A state moves one step at a time under one of 8 hidden systems, and each row is a state written as 20 numbers. Each run below is a few steps of one system.
Sedal, path 1 (10 x 20):
[[ 63  12 -33  37 -21  13  19  40  12 -21   5  29 -13   1 -45  13  11  -3
    7  -5]
 [ 24  39  49  11 -15 -35  -6   4  45 -30 -10 -45 -25 -34   7   4  -8  22
    7 -13]
 [-41 -13  55  20  -2  -4 -23 -20  14  24 -16 -23 -27  61  12 -19  16  -5
  -24  18]
 [ 25 -21 -18  25   2  41 -17  17  14  20 -21  54   4  31 -19  12 -30 -47
  -27   9]
 [ 68 -19   5  -7  18  26   9 -17  19 -32   0 -13 -13 -54 -12  17 -29   5
   -9 -28]
 [-28 -34  55 -48  -4 -22  -8 -21  -6 -13  -9 -46  -7 -15  14 -18 -17  13
  -22  34]
 [-39 -30 -19 -31   7  16 -55  -6 -21  46   4  19  23  29   6   7   0 -41
  -11   9]
 [  7 -17 -60   7   8  45  27 -10 -28  -9  17  39  11 -42  -4  30 -27  -5
   15 -30]
 [ 15  12   5 -45  18 -30  48  -3 -17 -29   4 -28  19 -43  27 -24 -10  34
   24   2]
 [-42   3   1 -34 -12 -36 -23  12 -25  14  11 -22  10  24  -6 -10  68   3
   13  26]]
Nakim, path 2:
[[ 56 -48 -43  -4 -26  18 -16  14 -19  -1   9  13 -14  20 -44  36   0  -6
   16   4]
 [-18 -18   8 -29 -17 -27   4  -5  -3 -28 -23 -30  -1 -58  43  23 -39   3
   37   1]
 [-25  11  20 -19  56  13 -20 -41   0  30  20 -26  12   7  21 -26  36   2
  -17 -33]
 [ 11 -17 -29 -26  -7   1  20   1 -29   9  -1  47  25  49 -42   2  26   3
  -14  44]
 [ 13  32 -46   0 -26 -37 -16  27   6  -7  -9  -4   7 -43  -2  49 -17  -2
   46  -5]
 [-41  24  36  13   6 -11  23 -38  -2 -15  21 -44 -20 -21  23 -16  25  45
    6 -25]
 [-19  19   9   5  13  -8   4  21  -1  37 -12  20  18  71   4 -45  25 -18
  -21  30]
 [ 20   9 -41  39 -30  16  -4  28  16 -15 -14  44  -6 -14 -42  50  12 -21
    4   4]
 [  2  29  27   9 -16 -17  33   5  11 -38  14 -25 -12 -54  23 -18 -49  31
    8 -16]
 [  5  -9  43  19  24   9 -24   0  11  31   7 -40 -28  50  15 -48  22 -11
  -13 -15]]
Pozu, path 3 (10 x 20):
[[ 18   3 -13 -55   6   4 -16   8 -18  -1  39  24  31   6 -44  -7  58  -1
  -23   0]
 [-17  -2 -10  -5 -60 -24 -19 -18 -23   0  21  10 -11  29 -30  39 -38  34
    1  25]
 [-45  29 -19  52   2 -10  18   6  -8  24  -3 -22 -15   6  52 -11 -34   6
   41 -15]
 [  4  18   9  10  27   8  43  17  10 -12  -8   9   7   5  15 -39  81  -7
   16 -26]
 [ 22  34  12 -25  -8 -19 -13 -11  24 -16  -5  27  21   2 -57  30  38  14
  -41  28]
 [-11   6  -2  39 -29 -10 -34  -5   3  11  11 -43 -41  -8 -28  35 -45  19
  -13  29]
 [-10   3  36  42   0   9  17  27  16  -5  -6 -21 -29  -2  54 -51 -33 -18
   14 -23]
 [ 42  -3  23 -23  38  12   2  -3  41  -6 -41  25  22  12  11  -5  51 -33
   -1 -25]
 [ 26 -25  -9 -31  12   9  -7 -31   1 -14 -11  -1   4 -32 -52  47  -2  11
  -40  38]
 [-10 -16 -10   4 -16   4 -31  28 -24  14  36 -37 -19 -24   2 -14 -69  -7
  -12  17]]
Sobe, path 4, 10 rows:
[[-22  30 -33  37   9  -8  15  35   6  23 -38  23  14  21 -17   5  20 -22
   -9  59]
 [ 20  54 -18  45 -22   1  15  44  15 -26  34   0 -15 -39 -21  -7  13   9
    5 -21]
 [ -1  29  69  15 -25 -26   1 -19  34 -15   5 -20 -27  31  16 -24 -12  29
   -4 -21]
 [  6 -24  32  29  16  18 -12   1  39  15 -65   7 -15  32   1   5   3 -42
  -29  30]
 [ 21  -7  -8  13   3  40  36  28  14 -40  -5  38   7 -60 -20  -1 -15 -25
  -30   8]
 [ 49   4  41 -42  -1   4 -14 -11  12 -26  44 -11   2 -22  -2 -25 -33  18
  -20 -41]
 [ -2 -72  39 -36  -7   4 -37 -33  -3   8 -28 -26 -20  26  11  12 -13 -12
   -6  13]
 [-27 -32 -40 -18  29  33   0  -7 -17  12 -26  32  29 -37  10  27 -18 -39
   -7  17]
 [ 29   1 -45 -33  15  17  22   1 -42  -8  58   5  21 -27  -3 -17   4  20
   20 -40]
 [ -4  -6   9 -52 -23 -52 -21 -23 -27  11  13 -35   3  40   5   4   3  35
   28  10]]
Sobe, path 5:
[[ -8 -63  22 -46   5  17   8   6 -35   0   7   5   6  28   7 -49  21 -19
  -16  22]
 [ 11  -7 -40 -45 -27  -7 -41   6  -9   1   3  44  29  -9 -28  51 -12 -18
    2   7]
 [ -1   0 -36  10  19   6   5 -42 -25   4  28 -43 -15 -40   7  31 -14  39
   30 -35]
 [-45   1   6 -22  18 -20  19   0 -33  29   2 -18  17  39  44 -52  -1   8
   14  16]
 [  4   3 -41  -5 -20 -14 -25  41  -4  15 -14  30  15  34 -20  22  57 -33
   29  11]
 [-15  52 -28  38 -18 -13  27 -22   2 -18  15   2  -7 -31 -27  42  10  51
   11  -5]
 [ -8  44  25  38  28 -15   3   2  11  33  14 -46 -16  31  23 -53 -18  18
   -8  -1]
 [ -8 -20  21  21 -40  -8   2  53  15 -13 -42  20 -16  33   8 -16  31 -42
   15  23]
 [ 17  43   2  19  -1   8   8 -10  46 -31 -19  46  16 -39 -25  41  12  -1
  -21 -16]
 [ 35  -2  33  24  24  26  19 -24   7  -6  31 -38 -33  -3 -16 -34 -26  32
  -39  -9]]
lugu, path 6 (10 x 20):
[[  3 -17 -26   6   6  44  30  10  -4 -37   5  38   4 -57 -23  16  31 -17
  -11  -9]
 [ 58  35  40 -46  -2 -31 -11 -26  31 -20   9   3  19   7 -16   4  -8  30
  -15 -24]
 [-19 -24   9  11 -27 -29 -29   3 -16  29 -13 -50 -33  50   1   5 -12   8
   15  41]
 [-48 -16 -24  28   7  35  19  30 -10  -1 -15  23   7 -42  37 -14 -34 -45
    3   6]
 [ 53  -4   1 -14  22  40   8 -22  12 -21  29  31   9 -11 -21   0  34   4
  -11 -60]
 [ 16   4  24 -51  -5 -51   5 -33  -7   0 -13 -23  12  32 -17  10   2  43
   -4  44]
 [-34   4 -24  16 -13 -16 -46  50 -12  34   2 -26  -7  -3  23  -4 -34 -35
   18  21]
 [-33  -9 -15  38  -7  52  31 -12 -11 -24  30  30 -14 -35  11   0   5   0
    6 -50]
 [ 46  26  23 -33  38  -8  28 -36  21  -1 -17  25  34  36   0 -14  27  20
  -10 -19]
 [  7  -7 -17 -14  -3 -37 -36  15 -13  24 -12 -50  -9  14 -32  23  25   4
    1  61]]
Pozu, path 7, 10 rows:
[[-24   8 -33  -9 -23  -6 -34  56  -9  12  15  30  23  -1  27  -9  14 -49
   38 -26]
 [-16  -4   8 -18 -14   5  17 -62  -9 -21  19  18   1  11   1  26  38  41
   21 -50]
 [ -4  49 -21   4  32 -23  31 -14 -16  34   5  -8  21  27 -15 -13 -21  40
  -23  48]
 [-17   1 -24  43 -40 -14  -2  67  -8  -5  -3 -12 -30   5 -12  -2  38 -22
   29  25]
 [-28  47  43   3 -27 -10  -7 -12  40 -32  12  26   5 -25  17   5  10   4
   -4 -49]
 [ 36  20  16  19  43  -2  -9 -47  20  35  -7 -32 -13  47 -21   5  17  32
  -24   0]
 [ 13 -14   5  29 -10  -1  38  41   8 -22 -41  -5 -19 -13 -17 -10 -18 -12
  -17  68]
 [ -1  11  12  -2  -7   5 -62  35  35  -8   3  -5   1 -54  14  10  -1 -51
    3 -39]
 [ 24 -44  48 -23  11  26  -2 -61   5 -12  11 -18 -21  16   1  -4  -1  23
  -17 -36]
 [ 29 -10 -16 -17  33   2  19   8  -6  27 -36  14  26  20   2 -10 -58 -13
  -19  53]]
Gulor, path 8, 10 rows:
[[ -6  15  -3   3 -35 -53 -26  15  16  -3 -38 -29 -12 -10  25  42 -25  -3
   53   5]
 [-45  -5  -4  27  48  31   5 -32  -6  12   6 -37 -14 -32  27  -7  35   3
    5 -29]
 [ 11   0  14   1   4  34  39   4  -4  -5  15  56  16  41 -19 -48  11  -3
  -42   5]
 [ 51  26  -4  -1 -39 -38 -28  35  33  -8 -21  11   1  11 -26  31 -33  -9
    6  21]
 [-26 -16   4  11   3  -8 -19 -20  -7  -5   5 -73 -35 -50  22  23 -14  19
   23 -10]
 [-34 -30  21 -14  32  39  14 -21 -18  13  12  18  14  24  34 -50  18 -16
  -17 -24]
 [ 46   4 -16   0 -16   3   6  19  23  -9 -33  68  22  31 -36  25   6 -25
  -11  17]
 [ 31  25 -12  -2   0 -30  -9   4   8 -12   0 -52 -13 -56 -22  35 -31  29
    3  26]
 [-39 -37  16 -25   7  10 -20 -12 -39  15  44 -47 -15   5  29 -40   9   5
    4 -19]
 [-29 -16  -1 -11 -18  13  14   1   0   1 -31  74  28  43  18   0  16 -34
    8  -4]]
Sedal, path 9, 10 rows:
[[-30 -43  -6 -50 -35  -7 -11 -27 -32   1  -9  41  22  34  16  25  -6  -5
   27  -5]
 [  1  13 -67  -3  45   1  15 -16 -12  21 -27   6  30 -36  -3  46   4  -1
   19  14]
 [-11  17 -14   1  20   8  39  27 -31 -12  50 -33  -1 -47   3 -53  20  19
   -2  -1]
 [-19  21  16 -39 -53 -42  -9  26 -13 -15  28  25  16  33  10 -22  21   7
   28 -15]
 [-13  34 -38  34  -7 -21  -7 -21  12  17 -27  17   1  30  -6  61  30  12
   40  -9]
 [  2  42 -15  70  34  11  51  24  11   6  -8 -19 -18 -19   1 -26  -3  12
   -7  17]
 [ 42   9  48  -7 -19  -9   1  42  21 -21  22  -3 -12  28  -4 -60  25  -7
   -9 -15]
 [  5  -2  33   3 -48 -17 -43 -19  37 -11 -26  16 -17  29 -27  54  12  -1
   -5  -2]
 [ -6  12  -3  54  40  19 -10 -30  25  36 -30 -23 -17  -2   7  22 -48  -3
  -23  11]
 [ 33 -51  27   2  21  42  22  23  -9  -6   7 -13 -19   2  12 -59 -23 -26
  -23   3]]
Gulor, path 10 (10 x 20):
[[  1 -21  56  16  -8  -3  51  -7   8 -30 -24 -26 -33   3  26 -37 -20  19
   -3  15]
 [  9  -9  33   7  19  19 -61  17  43  24 -20   0  -3  12   6 -10  -1 -59
  -33  -8]
 [ 14 -53   0  11 -21  38  22 -27   0 -35 -15  20 -23 -29 -23  38 -40   4
  -18   8]
 [ 48  -6  19 -54  48  -6 -12  -6   8  11  -6 -20  27 -19  25 -23 -47 -11
  -12  -6]
 [ 14 -78 -15 -34 -14  14 -25   3 -27  -3 -12  -8 -13  12 -21  24  43 -25
   14  14]
 [-42  11 -10 -46  15 -12  13 -12 -11  -8 -21  26  47 -44   9  12 -23  -4
  -20  37]
 [ 34   7 -55 -26  14   7 -26 -13 -29  24  49   3  18   9 -27  21  21  12
   17 -34]
 [-22  -2 -10 -22 -26 -43  55  12 -35 -18 -10  -5   8  15  13 -13  18  31
   37  39]
 [-38  59 -19   9  13 -24 -43  26  14  31  12  -5  20  -2   7   0  48 -22
    8 -11]
 [-28  18 -16  47 -31  13  44 -24 -21 -18  31  20 -23  13 -23  12  12  48
    5 -12]]
tov, path 11, 10 rows:
[[ 49  -6   0 -20  12 -32 -11  53  11  -2 -36 -40   1 -21   3 -11 -12 -25
   12  42]
 [-36 -13  31 -10 -25  13 -56   7   8 -16  36 -18 -19 -36 -25   2  29 -15
  -38  -4]
 [-36  25   7  21  -8  23  22 -36  -4  10  24  56  13  41  12 -14 -31  19
  -20 -29]
 [ 58 -25 -37  19  18   9  28  11  -2  12 -40  -1  -5  19  19  11 -34 -12
   45  -3]
 [ 17 -28  15 -53   9 -16 -21  14   5 -26 -20 -34   6 -64  -7  14  14 -18
   -8  31]
 [-42  22  16 -18   2   9 -48 -15  -9  20  61   8  14  14 -17 -19  28   3
  -40 -19]
 [-12  -5 -26  32 -37   6  30 -18 -25  11   5  38 -10  61   9  13 -35  23
   32 -13]
 [ 23  -6 -17   0  25 -18  25  11  12  -8 -58 -26   5 -46  41  20 -16 -15
   48   2]
 [ 12  -8  19 -39  31   4 -18  -6   2 -12  16 -34   4 -33 -30 -13  74   0
  -30   6]
 [-38  36   5   2 -35 -15 -13   5 -13  18  37  36  13  59 -25 -14   4  16
  -27  19]]
dibaz, path 12 (10 x 20):
[[-20  -2 -26  60  25  15  44 -22  -3  10 -28 -22 -24 -15  33  16 -18  14
   35  -9]
 [ 11  24  31  14  34   8  29  41  18  -4  -4  -8   5  -5   4 -68  26 -19
  -36  22]
 [ 45  -5  24  -6 -45 -10 -33   8  27 -23   6  14 -17  26 -54  28  36   2
  -14  -5]
 [-21  -6   9  20 -18   1 -29 -35  16   5 -20  -9 -17 -17  13  47 -76   4
   -4  -2]
 [  9 -39  -4  13  52  42  14   3 -19  25   9 -33 -15   0  34 -48 -15 -19
    0 -17]
 [ 29 -30  29 -43 -13   7  36  14   0 -37 -17  41  18  15 -16 -27  32 -13
  -18  19]
 [ 13  15  -1 -44   0 -18 -59 -31  23   4  -8  10  22 -18 -28  61  -2  -3
  -22  -2]
 [-26 -20 -34   6   5  13   4 -30 -50  22  40 -34 -16 -10   5   6 -52  34
    8   5]
 [-23 -17  -1 -24  -4  -1  21  47 -25   0   3  17  22   9  47 -59   3 -34
   28  -4]
 [ 16  17 -14 -23   4  -8  12 -14  14 -21 -23  36  27  -5 -18  34  77   2
   20 -18]]
lugu, path 13:
[[ 25  59 -29  38  16 -34  -2  37  21  13 -12 -40  -6 -23  -7  12  10   3
   23  18]
 [-37  14  41  40 -24  -4   8  23  22 -35   7 -28 -38 -33   6 -22  41   2
   -4  -9]
 [  0  12  45  18 -17   5   4   1  45  -9 -37  56   4  44  -5  -7  15 -25
  -25   2]
 [ 56 -18 -14  30   7   9  -2   0  26   4 -43  -5 -23   9 -42  44 -15  -6
  -17  40]
 [ 27 -26  37  -9  -1  -1   7  23  12 -33 -12 -43 -21 -55  14 -19 -44  -9
  -10  19]
 [ -2 -63  46 -29 -33  22 -35   1   2 -15   8  13 -15  25  20 -18  -4 -32
   -2 -32]
 [ -3 -46 -18 -24   5  26   0 -50 -15  16 -26  42  18  27  -4  38 -43  -4
  -13  17]
 [ 48 -12 -38 -25  46  14  -2  -1 -28  23  24 -31  14 -27   2  -8 -47   2
    0   0]
 [-23 -27   0 -48 -19 -10   1   2 -47 -18  48 -26   2 -19  21 -28  22  17
   29 -22]
 [-54  23 -12 -25  -7 -15 -24 -24 -10  27   7  42  39  31  28  12   5  -5
   19 -28]]
tov, path 14 (10 x 20):
[[ 11 -52 -34 -17  13  18   5   2 -17 -12 -29 -14  -2 -57 -14  34 -15 -18
   -5  43]
 [-10  29   0 -56  15  -5 -28   7 -13   2  59   4  38 -33   0 -26   8   0
  -20 -27]
 [  1 -21   3  -2 -41  -5 -23 -27 -18  16  22  12 -15  79   0  11   4  20
   30 -33]
 [-39  -7 -21  11   9 -19  26 -18  -4   7 -65  -5   4 -12  39  38 -25  -2
   37  27]
 [ 16  11 -31  -8  53  14  15   7 -11  -4  18 -30   9 -55  -8  -8  63   3
    5 -12]
 [ 10  27  24 -37 -39 -37   1  11  -4 -17  31  16  10  44 -32 -21  38  28
  -10  10]
 [-34  30   2  59 -26 -25 -26   6  23  28 -23 -17 -28  34  18  22 -21  -3
   23   4]
 [-11 -15  -1  39  19  33  62 -11   1 -32 -19 -11 -24 -56   8   0   8  10
   -1   4]
 [ 47  29  20 -28  31  -1  16  34  20 -10   4  20  32  -1  -7 -52  28 -17
  -28   0]
 [ 27  -5  10  14 -46  -8 -56  18  18   9   9   3 -27  42 -47  24 -10  -9
  -21  18]]
Nakim, path 15 (10 x 20):
[[-16 -13  35 -44  20  10  17  -7  10 -39  -9  -3  19 -70  26 -20  12 -13
  -15 -11]
 [ 46  15  15 -43  31  -2 -35 -28   9  29  24   2  23  43 -26 -11   5  11
  -32 -14]
 [  2 -43 -44   1 -31  -7  -1 -15 -37  11 -10   0 -16  27 -27  51 -19  18
   25  36]
 [-55  11 -23  -9   4 -14  -1  17 -14  -3  -5 -17  14 -61  53   4  -5 -15
   43 -18]
 [ -1  27  28 -21  34   4  14 -27   8  -6  19   4  16  11  -5 -28  77  17
  -15 -31]
 [ 29  27 -14  -3 -15 -35   4  10   3  17 -18  23  16  54 -40  17  -5  14
  -15  58]
 [-31  18 -38  51 -34  -9 -18  18  -3   0  13 -20 -30 -36  -4  42 -23   6
   27  -4]
 [-47  10  41  11  -5   5  41   1  -2 -25  16  -4  -7 -10  47 -57  16  12
    8 -29]
 [ 44  19  17   9  30   4  -6  16  36  21 -30  26  11  54 -11 -25  31 -29
  -20   5]
 [ 24 -11 -17  29 -25  15   3   7  12 -21 -12  13 -21 -25 -53  48 -37   3
  -27  39]]
dibaz, path 16, 10 rows:
[[-31  38 -29  27  -3  -9   4   7   7  13 -22  24  15 -23 -14  31 -57  -1
  -27  54]
 [ 41   8 -20  13  12   6 -20  40  -7   6  46 -46 -19 -25   8 -29   0  -6
   26 -41]
 [-25 -16  55  -7 -40 -18  40 -16   6 -40 -20  11 -16  27  24 -19  21  21
   19  -6]
 [-17  17  -6  15  38  10 -43 -16  35  40 -40  16  15  15  -7  31  21 -37
  -25  12]
 [ 43  -7 -39  29   1  25  35   7 -23 -12  28 -10 -23 -23 -44   4 -36  28
  -16  20]
 [  9   0  53 -38 -23 -29 -26  35  16 -17   7 -17   3  -6  41 -44 -31 -20
    8 -19]
 [-11 -47   5  -4   4  19 -12 -54   0   3 -24   0 -17  30   0  39  62  -1
   21 -26]
 [-27  18 -19  11  27  21  31 -11  -4  11 -14  38  27 -19 -13   3 -51  -1
  -51  48]
 [ 69   4 -24 -29   7  -6 -29  42 -11   8  42 -24   5  -6 -16 -22  -1  -9
   14 -20]
 [-30 -25  35 -30 -54 -32  17 -22  -9 -44 -12  -5 -13  -3  21  16   7  28
   33  -4]]

Name the system that made each run.
path 17:
[[  8 -30  -1 -64  -7 -26 -37   2 -32  27  19 -21  14  38  17 -19 -16  -2
   21   0]
 [-66 -18 -52  -4 -11  12 -10 -11 -48  21  20   7   9 -16  18  26 -19  -4
   26  -5]]

lugu
path 18:
[[ 26 -15   5 -50 -35 -15  17  29 -16 -27  10  34  16  23 -39 -18  19   4
  -16  39]
 [-38  14 -24  -1 -36 -28 -54  -9   3  19  -6   7   5   0   3  60 -34  -6
   21  -1]]

Pozu
path 19, 2 rows:
[[ -3  27  -3  53 -33  -2  41  28   3 -16  10  12 -20  -1  11 -18 -62  16
    9   2]
 [ 30  16  37  18  -1  -7 -28  17  42 -10  -2 -33 -24  -6  32 -20   9 -19
   25 -59]]

Gulor
path 20, 2 rows:
[[ -3  12  31  -7  14 -26 -58 -42  18  27   3 -58 -18  20   1  20  12  19
   -1 -13]
 [-71 -26  -9  22  -4  15  45 -13 -44   8   3  -1 -13  18   6 -18  10  18
   -7  40]]

tov
path 21 (2 x 20):
[[ 49  -2  34  37  14   3 -12  26  55  -3 -46 -19 -27  11   5  -8  15 -32
    1  -2]
 [ 31 -20  42 -14  20  15  -3 -13  44 -33 -43  -4  -4 -50  -5  18  -3 -21
  -32   7]]

Pozu
path 22 (2 x 20):
[[ 12 -45  10  -7 -26  10  17  40 -16 -10  -3  19  -9  43  25 -43  17 -31
   34 -16]
 [ -7 -23 -21 -28  11   7 -10 -40   9  -4 -49  29  23 -24  -3  70  12 -16
   11   1]]

lugu
path 23:
[[-20 -33 -22 -42 -46  -7   0   7 -26 -33  -6  28  13 -30 -22  40   1  -2
    6  32]
 [-50  23 -25   2   0   1 -35 -17 -27  31  54 -12   5  -8  21   2 -39  12
    9 -35]]

Pozu
path 24:
[[ -6  -5 -12  -5   6 -17 -14   2 -16   9  15 -58 -14 -28  52  -6 -22   6
   56 -39]
 [-31 -24  30 -34  22   7  34 -10 -19  -1  -9  14  19  30  30 -53  42  -8
   -5   5]]

Pozu
path 25, 2 rows:
[[ 10 -20  28 -21 -15  11 -29 -28  -9  16  33  13  -6  77 -22 -15  25   9
  -18 -23]
 [  8 -24 -44   8 -15  -7  17   3  -9   9 -55  36   9  22   8  46 -36 -15
   37  26]]

Nakim
path 26 (2 x 20):
[[-10 -30 -13 -13  69  30  30 -46 -31  21  -1 -25   9  -9  12 -16  20  11
  -10   7]
 [  2   2  -5 -44 -13  -5  13  37 -24  -8  23  35  33  11 -31 -34   8  -6
  -33  46]]

dibaz
path 27, 2 rows:
[[-45  60 -18  29  -3 -37  18 -16  13   8 -32  10  12   8   4  37  29  23
   21  16]
 [-24  50  -2  59  10   4  13  13  12   0  25 -29 -26 -18 -27 -14  48  20
  -20   6]]

Pozu
path 28 (2 x 20):
[[-23  24 -31  22  -6  18   0  -9   5  26 -12  72  29  39  12  21 -22 -21
    7 -24]
 [ 64  30 -32  33  15  -7  47  10  13 -20 -15 -13  -9 -27 -12  17   2  26
   32 -12]]

Gulor
path 29 (2 x 20):
[[-56  64   3  51 -21 -26  18 -11  12   6  -1   7  -8  12 -10  13 -11  34
  -15  24]
 [ 42  18 -10  42  17   0   5  26   6  36   5 -11 -14  59   9 -36  -7  -5
   17 -14]]

Sedal
path 30, 2 rows:
[[ -5 -44  30 -33   7  32   3 -39  18 -28 -28  39  11 -13   5  20  29 -18
  -14 -25]
 [ 45   2 -15 -25  41   3   4 -32   9  19 -25  12  26  11 -37  26 -25  10
  -39  41]]

Gulor
path 31, 2 rows:
[[-31  16 -10   5 -12 -19  -8   8 -42  26  56 -42 -11  20  -2 -31 -30  35
   -6  18]
 [-41  -1  -7  14 -37  -3  -2  32 -10   2   1  30   1  27  48 -16   6 -26
   54 -36]]

Gulor
path 32, 2 rows:
[[-33  52 -35 -22  45  -8   6 -13 -17  15  24  -3  41 -51   7  -1   6  14
   -7  -3]
 [ -4 -12 -10   4 -20   1 -13  11 -38  20  58 -25 -23  52  -6 -34  30  19
   20 -21]]

Sobe
